Named moves, each a turn or a mirror, and the order they were made in; the first pair answered
rizo (before -> after):
| -14 |  16 |   9 | -27 | -13 | -44 |   3 |  32 | -32 |  -2 |  29 |  10 |   3 |   7 | -22 |  10 |   1 | -10 | -10 |  16 |  -9 | -32 |   1 |  22 |  42 | -14 | -32 | -38 |  38 | -29 | -> | -17 |  21 |   2 | -21 | -21 | -30 |   0 |  44 | -26 |   7 |  43 |  14 |   2 |   8 | -29 |   4 |  -1 |  -6 |  -1 |   8 |  -8 | -29 |  -9 |  13 |  51 |  -1 | -23 | -53 |  30 | -25 |
|   0 | -21 |  11 | -19 |  14 | -18 |  30 |   4 | -21 |  -6 |   0 | -27 | -31 | -13 |   6 |  32 |  33 | -10 | -37 |  10 |   5 |  44 |  -6 |  12 |   9 | -10 |   2 |   1 |  22 |  -5 | -> | -17 | -10 | -19 | -27 | -10 |  -3 |  25 |  26 |   5 |   2 |   2 | -13 | -42 | -21 |  10 |  31 |  28 |  13 | -22 | -21 | -10 |  39 |   0 | -13 |  24 |   7 |  19 | -35 |  -5 |  -6 |
|   8 |  -1 |  10 |  24 |   1 | -17 | -32 |  -3 | -14 | -18 |  11 |  26 | -15 | -24 |  31 |  12 | -12 | -25 |  62 |  28 |  27 | -25 |  -5 | -14 | -21 | -21 | -13 | -59 |   3 | -27 | -> |   3 |  -5 |  15 |  19 |   1 | -19 | -30 |  -6 | -18 | -26 |   9 |  26 | -10 | -28 |  29 |   8 | -18 | -28 |  55 |  30 |  19 | -19 |  -1 | -10 | -29 | -22 | -11 | -57 |   4 | -22 |
|  34 | -10 | -23 |  27 | -33 |  43 | -31 |  43 |  42 |  27 |  27 | -15 |   6 |  -3 |  -7 | -15 | -22 |  35 |   0 | -21 |  11 |   0 |  -1 | -25 |  18 |  13 | -18 | -25 |  29 |  -9 | -> |  47 | -14 |  12 |  30 |   6 |  11 |  -5 |   5 |  -8 |   0 |  17 | -33 |  22 |   7 | -23 | -10 | -12 |  -1 | -13 |  32 |  24 |  10 |  -5 |   9 | -10 | -10 | -48 |  14 |  65 |   3 |
fufo (before -> after):
| -19 |   5 |  15 |   5 |  -9 |  11 |  21 | -19 | -18 |  25 |   4 |   5 |  20 |  20 | -12 |  25 |  14 |  -8 |  20 |  -1 |   6 |  -6 |  33 | -43 | -26 |  -1 |  -9 |  30 |  -5 |   7 | -> | -32 | -10 | -25 |  -3 | -23 |  13 |  -2 |   7 |   8 |  10 |  26 |  10 |   0 |   5 |   4 |  22 |   5 |  13 |  15 | -33 |  -8 |  -8 |  35 | -47 |  17 |  13 |  21 | -12 | -25 |  -6 |
|  -6 | -17 |   8 |  19 |  -7 |  16 |  -7 | -12 | -21 |  19 |   1 |  -2 |  36 |  13 |   3 | -10 |   4 | -13 |  22 |  17 |  28 | -39 |   2 |   2 |  -4 |  -8 |  -1 |  -3 |  22 |   9 | -> |  -6 |  -5 |   1 |  18 | -10 |  25 |  -4 | -18 |  -8 |  33 |  -7 |   7 |  31 |   5 |  -4 |  18 |   4 |   1 |  23 |  -4 |   9 | -20 |  -1 | -28 | -20 |   8 |  21 |  17 |   1 |  14 |
| -34 | -38 |  17 | -19 |  83 |   1 | -14 | -38 | -73 |  -5 |  30 |   2 |   0 |   1 | -49 |  -2 |  19 | -25 | -47 |  15 |  29 |  28 |   5 |  -3 | -57 | -22 |   0 |  25 |   3 | -28 | -> | -48 | -35 | -12 | -21 |  63 |  18 | -16 | -20 | -35 |   8 |  34 |   9 | -25 | -16 | -55 |   9 |  23 |   5 | -46 | -38 |   3 |  38 |   5 | -39 | -55 |  14 |  39 |  20 | -28 | -19 |
| -41 | -29 |  26 |  -8 |  10 |  13 | -29 |  14 |  -3 |   5 |  35 |   7 | -32 | -16 | -22 |  13 |  37 |  40 | -42 | -26 | -12 |  19 |   4 |   6 |  26 |  31 |  14 | -50 | -33 | -16 | -> | -18 | -34 |  53 |   0 |  30 |   1 | -15 |   0 | -41 |  -6 |  38 |  -9 |  -8 |   3 | -23 |  -4 |  46 |   1 | -46 |  32 |  13 |  -9 |   3 |  43 |  12 |   3 | -31 | -46 |  -4 | -27 |
Guso (before -> after):
|  -3 | -19 |  -8 |  -7 |  27 | -14 | -40 |  -5 | -44 | -16 |  12 | -23 | -14 |  -4 |  14 |  12 |  11 |   0 | -66 | -10 |  -3 |  -5 |   4 |  43 |  25 |  -3 |  -3 | -14 |  24 | -19 | -> | -17 | -16 | -18 |  -5 |  33 |  -1 | -16 |   2 | -60 |  -5 |  25 | -11 |   1 |  -1 |  -2 |  15 |  17 |  22 | -72 | -38 |   1 |   3 |   6 |  17 |   1 |   7 |   0 |   0 |   3 | -14 |
| -58 | -10 |  24 |   4 |   6 |  -4 |   5 |  -1 | -10 |   0 |  38 | -18 |   6 | -20 |   0 | -33 |  12 | -18 | -16 |  28 |  -7 | -11 |  -3 |  26 |  11 | -22 |  -9 |  -8 |  -3 | -19 | -> | -51 | -20 |  16 |   1 |  18 | -12 |   5 |   6 |  -2 | -10 |  37 | -15 |  -4 | -26 |  -7 | -20 |  13 | -17 | -28 |  34 |  -8 |  -1 |  -8 |  34 |  21 | -24 |  -3 |  -8 |  -5 | -18 |
|  -4 |  -7 | -13 | -31 |  44 | -13 |  14 | -20 |  22 | -30 |  23 | -24 | -40 | -17 | -29 |   4 | -24 |  19 | -58 |  -2 |  18 | -11 |   1 |   8 |  -5 |  -5 |  20 |  23 |   6 |  22 | -> | -13 |   2 |  -3 | -18 |  28 |  12 |  31 | -20 |  -8 | -12 |  37 | -12 | -13 |  -3 | -49 |   0 | -17 |  23 | -48 |  -8 |  34 | -18 |  -1 |  -8 | -22 |   5 |  24 |  25 | -23 |  20 |
|  11 |  -6 |  18 |  -4 |   9 |   0 |   7 |  -9 | -48 | -15 |  -5 |   1 |  25 |  18 |   2 |   7 | -10 | -23 |  -3 |  17 |  15 |   1 |   5 |  28 | -31 | -17 | -23 |  16 |  16 |   9 | -> |  18 | -11 |   9 |  -6 |  15 | -19 |  -4 |  -7 | -28 | -17 | -18 | -11 |  14 |   4 |   5 |  18 |  -7 | -22 | -12 |  16 |   1 |   5 |  -4 |  32 | -11 | -18 | -19 |  18 |  24 |   6 |
Now pairs of rows:
Between the rows of a pair lie 2 to 3 moves.
|   2 |   0 |  27 |  38 |  25 |  22 |  36 |  -1 | -15 |  13 |   6 |  -5 |  18 |   1 | -24 |  14 |  26 |   2 |  -9 |   8 |  -6 |  22 |  24 |  -2 | -30 |   5 |  -7 |  50 |  -9 |  25 | -> |  25 |  -8 |  34 |  37 |  18 |  -5 |   9 |   2 |  -4 |  -3 |  -7 | -17 |  15 |   8 |  10 |  -6 |  12 | -23 |   8 |  44 |   6 |  10 |  21 |  30 |   3 | -20 | -34 |  22 |  29 |  21 | | Guso, Guso
| -10 | -15 | -17 |  -7 |   0 |  -7 | -10 |  24 |  30 |   4 |  14 |  -6 |  -7 | -15 |  13 |  -3 |  -6 |  18 | -11 | -28 | -28 |   1 |  -1 | -22 |   8 |  18 |  13 | -17 | -13 |   5 | -> | -12 | -28 | -12 |  -3 |  20 | -17 | -11 |   8 |  26 | -13 |   0 | -14 | -18 | -18 |   7 |   7 |   4 |   3 | -32 | -17 | -21 |   8 |   4 |  -5 |  17 |  13 |   3 |   3 |   5 |   9 | | rizo, fufo, fufo
|  10 | -23 |   6 |  -9 |  36 | -49 | -32 | -14 |  11 | -14 | -26 | -21 | -42 | -14 |  39 |  -4 | -14 | -10 | -30 |  30 | -10 |  -3 |  -3 |  51 |  32 | -39 |  -7 |   6 |  59 |   4 | -> | -15 |  18 | -27 |  -6 | -20 |  18 |  -7 |  13 |  33 |  43 | -15 |  16 | -22 |  -4 |   9 |  18 |  -9 |  34 |  34 | -57 | -37 |  10 |   3 | -59 | -11 |  21 |  50 |  14 | -31 |   5 | | fufo, rizo, Guso
|  20 |   5 |  -1 |  -5 |  -4 | -16 |  -2 |  -4 |  26 |   3 | -35 |   2 | -19 |  -7 |  18 |  15 | -14 |  -8 |   9 |  -2 | -19 |  19 |  -6 | -10 |   2 |   0 |   1 |  14 |  12 |  20 | -> |   4 |  -1 | -14 |  -7 | -23 |   9 | -15 |   6 |  13 |   9 |   0 |   6 | -11 |  -3 |  13 |  -5 | -15 |   8 |   1 | -26 | -17 |  -6 |   9 | -11 |  16 |  10 |  10 | -25 | -16 |  -5 | | Guso, Guso, fufo
|  15 |   9 |   1 |  -4 | -13 |   2 |  -7 | -13 |  -2 | -23 |  24 | -15 |  18 |  39 | -13 |  -4 | -38 |  -1 |  39 |  15 |   7 | -26 |  15 |   9 |   3 | -10 |  -1 |  -9 | -28 |  -7 | -> |  23 |   9 |  20 |   3 |  -2 |  -3 |   8 | -27 |  -4 | -22 |  17 | -21 |  21 |  36 | -25 |  15 | -31 | -13 |  26 |  23 |  13 |  -3 |  18 |  13 | -22 |  -7 |  -5 |  19 | -14 |  10 | | fufo, fufo, rizo
| -11 | -33 | -13 |  -2 |  38 |  -4 |   0 | -31 |   0 | -33 | -31 | -15 | -70 | -66 | -26 |  13 |   1 |  -5 | -63 | -34 | -15 |  30 |  -3 |  26 |   7 |  22 |  43 |  14 |  11 |   0 | -> | -22 | -16 |  18 |   8 |  38 |  11 |  39 | -59 | -56 | -16 |  -6 |  -2 | -22 | -35 | -61 |  -2 |  18 | -17 | -46 | -10 |  23 |  17 |  -4 |  32 | -43 |  24 |  19 |  40 |   2 |  -2 | | fufo, fufo, Guso
|   9 | -12 |  25 |   1 |  18 |  -8 |   3 | -23 | -29 | -20 |   3 | -21 |  11 |   2 |   9 |  14 |   3 | -14 |   8 |  37 |   7 |  -5 |  -8 |  17 | -22 |  -9 |  -5 |  30 |  32 |   5 | -> |   6 | -25 |  10 |   3 |  10 | -15 | -14 |   1 | -21 | -30 |  19 | -19 |  -2 |   3 |  26 |   5 |  -3 |  -8 |  -4 |  35 |   4 | -16 |  -5 |  29 |  12 | -13 | -11 |   2 |  35 | -13 | | fufo, fufo, fufo
|  25 |  38 |  12 |  25 |  -6 |  -4 |  23 |  -1 | -24 |  17 |   7 |  -6 |  52 |  41 |  10 | -20 |  -6 | -32 |  53 |  35 |  17 |  -9 |  16 |  -2 |   9 |  -4 |  -7 |  12 |  29 |  18 | -> |  23 |   2 |  16 |  26 |  20 | -30 |  19 |  -7 | -30 |  -3 |   8 | -19 |  23 |  29 |   2 | -10 |   1 | -36 |   2 |  48 |  20 |   4 |   9 |  26 |  10 | -27 | -19 |  14 |  46 |  18 | | fufo, fufo, rizo
| -13 | -12 |  12 |  -7 |  13 | -10 |  20 |   0 | -21 |  -7 |  11 |  -5 |  23 |  14 | -19 |  -8 | -11 |  -7 |  15 |  15 |  16 |  -1 |  -6 |   6 | -11 |  -3 | -24 |   5 |  -6 | -14 | -> | -13 | -26 |   1 | -13 |  23 | -34 |  12 |   8 |   0 | -24 |  -2 | -11 |  -6 |  -4 |  -9 |   2 | -11 | -14 |  -6 |  13 |   2 |  14 | -15 |  18 |   7 |   2 | -19 |   1 |  10 | -11 | | Guso, Guso
|  14 |  -9 | -16 |  14 |   0 | -30 |  -9 |   8 |  38 | -21 |   0 |  -5 | -20 |  -6 |  23 |  15 | -32 |   1 |   5 |  19 |  -5 |  -7 | -10 |  18 |  26 | -25 |   1 | -21 |  34 |  12 | -> |  -3 |  12 |  -3 |  14 |  -2 |  -8 |  31 | -13 |  22 |   3 | -19 |   5 |   4 | -15 |  -1 |  40 | -21 |  18 |  10 |  -5 | -14 |  22 | -14 | -26 | -30 |  -1 |  17 |  33 |   8 |  31 | | fufo, fufo, Guso
